One turn or mirror swaps these rows in pairs. Which row does each one swap with?
The rows were stretched afterwards, more along some directions than others.
k_884: [ -5  -4   7   0  14  13  -8   7   6   6  -7  -7  10   7  13   8 -14]
k_569: [ -5 -13   0 -19  13   8 -16   9  -1   6 -11 -12  13  -4   8 -10 -11]
k_936: [-16  -3  -5  -4  -3   4  -6   1  14   7  -3  10  16   8   3 -11   2]
k_119: [ 2 -2 -8 -7  6 -6  6  4  2  3 -7  5 11 12  3  0 -3]
k_997: [ -3 -12  -5 -14  19   7 -10   9   3   1 -11 -17  16  -1  13  -3  -7]
k_754: [  0   4  -5 -14   2 -10  -7  -5  -2   6  -4  -3  20  -5  -6  -6 -10]
k_881: [ -1   3  -3  -9  -2  -5 -15  -9   0   9 -11  -4  15  -8  17  -7  -7]
k_430: [  5  -5 -10   5  13   9  -4   2  -7   7  -8   3  14   2  16  -4  -4]
k_391: [  4 -13  -4   4  13   7   1  -1 -10   1  -9   0   9  -5  -3 -14  -7]
k_928: [ -8  -7 -12  -4  13  -3  -2  10  -2   1   3 -10  22   3   7 -11   2]
k_43: [ -6 -10  -4 -15   8  -3 -13   7  -3   4  -9  -9  16  -5   1 -14  -9]
k_491: [  4 -13 -10   3  14  -7  -8   6  -4   9  -6 -12   7  -8   9  -7 -11]
k_64: [ -6 -18  -7  -3  15   9  -4   8   1   7  -2 -20   1  16   3  -9  -4]
k_574: [ -5  -1   1  -8  12   8 -17   4   9   7   2   6  14  14  11  10 -16]
k_81: [ -6   4  -6   1   8  -7 -13  -4   1   8   7 -14  17  -1   9   6  -9]
k_592: [  0   4   2 -10  13   5 -13   2  -3   2  -3   1  28   7  19   0 -12]
k_153: [-20 -14 -13   0  -1   4  -1 -10  -3  10  -4   0  -5  -4   9  -3 -10]
k_218: [  1  -4  -5  11  11   6   3   7  -3   6   0  -1  -2  -2  -1 -12  -6]
k_879: [-17  -5 -14  -2   3  12 -10  -4   8   3  -8   4   9   0   6   4  -7]
k_825: [ -6 -13 -12   1   9  14  -6  -9   1   3   0   3  13   5   5  -1 -10]
k_801: [ -1   9  -6 -11   5  -6 -12  -8  -3   6  -4  -6  17  -5  21   4  -8]
k_784: [-10  -3  -3  -8   3   7  -1   8   2   3   6  -7   7  -6   7   9   0]
k_516: [-16  -2  -7   9   0   5  -4   9   5   6  -8   4  -4   7   1 -10  -1]
k_173: [-11 -12  -4  -1  11   7 -10   5   8  -2  -4   6   2   1   8   2  -9]
k_462: [-7 -6 -3  2 13  4 -6  3  7 10 -1 -2 -9  7 25  8 -8]
k_122: [-5 -2  8 12 -7  1 -9  0  1  7  0  0  8  0 15  3 -4]
k_993: [-19  -2  -9 -12   0   2  -7  -2  -4  12  -1  -7   6  -3  -1   7  -8]
k_181: [ -4 -12 -19  -1  13  -4   4  -4  -2   5  -4   6   8   0  12   3  -6]
k_347: [ -7  -6  -9   4  18  -3  -3  10   0  12   4   0  -9   4   5   2 -10]
k_175: [-10 -10 -19 -13  18   1  -8   4   0   9   4  -9   7  11  15   3  -3]
k_789: [ -4 -10 -11  -6   9   7 -13   0  -1  13  -1  -3   6  -3  -9  -4 -10]
k_632: [-10  -2  -5  -5   0  -5 -18  -1  11   9  -4  -5  11   3   7 -13  -1]
k_388: [-16  -2 -16   4  18  10  -6   4  -1   9   8   1   6  -1  15  -5 -11]
k_835: [-10 -10  -3   1   4   7  -4   0   8  10 -14  12   1   4   2 -20  -2]
k_981: [ -5   3 -10   4  -1 -14   7  -3   4   2  -4   5 -10  -2   1   1   2]
k_507: [ -5  -4  -6 -11  20  -1 -13   2   7   9  -3  -8   4  10  -2   1  -6]
k_134: [ -1   3  -7   2   7   5  -8 -11  -1   7   3   5   8 -13   1  -6  -7]
k_307: [-10  -9  -4  10  10   8   2   7  -5   7  -6  -1  -8 -16  19  -8 -12]
k_563: [ -7 -24 -10  -5   9   1  -1   6   6   6  -9  -2  -4  -3   3  -9  -6]
k_36: [  3  -8 -11  -2  14  -4  -8   0   8   2 -12   5  21  -7   5 -17   0]
k_415: [ -5  -9   0  -5  16  16 -10  -3   7   8 -14   3   4  -6   9   0 -15]
k_731: [ -9   4  -2   9   0   3  -7   3  -5   7  -7   6  18 -12  22  -5  -6]
k_991: [ -1 -11  -8   4  11  11 -14   0   8   5  -1  -7  17  -7  15 -12  -7]
k_954: [ -6 -15 -19   7  10  -5   6  -6 -11   7  -8  -7   5  -3   0  -9 -12]

k_173 pairs with k_981
k_632 pairs with k_997
k_516 pairs with k_879
k_218 pairs with k_825

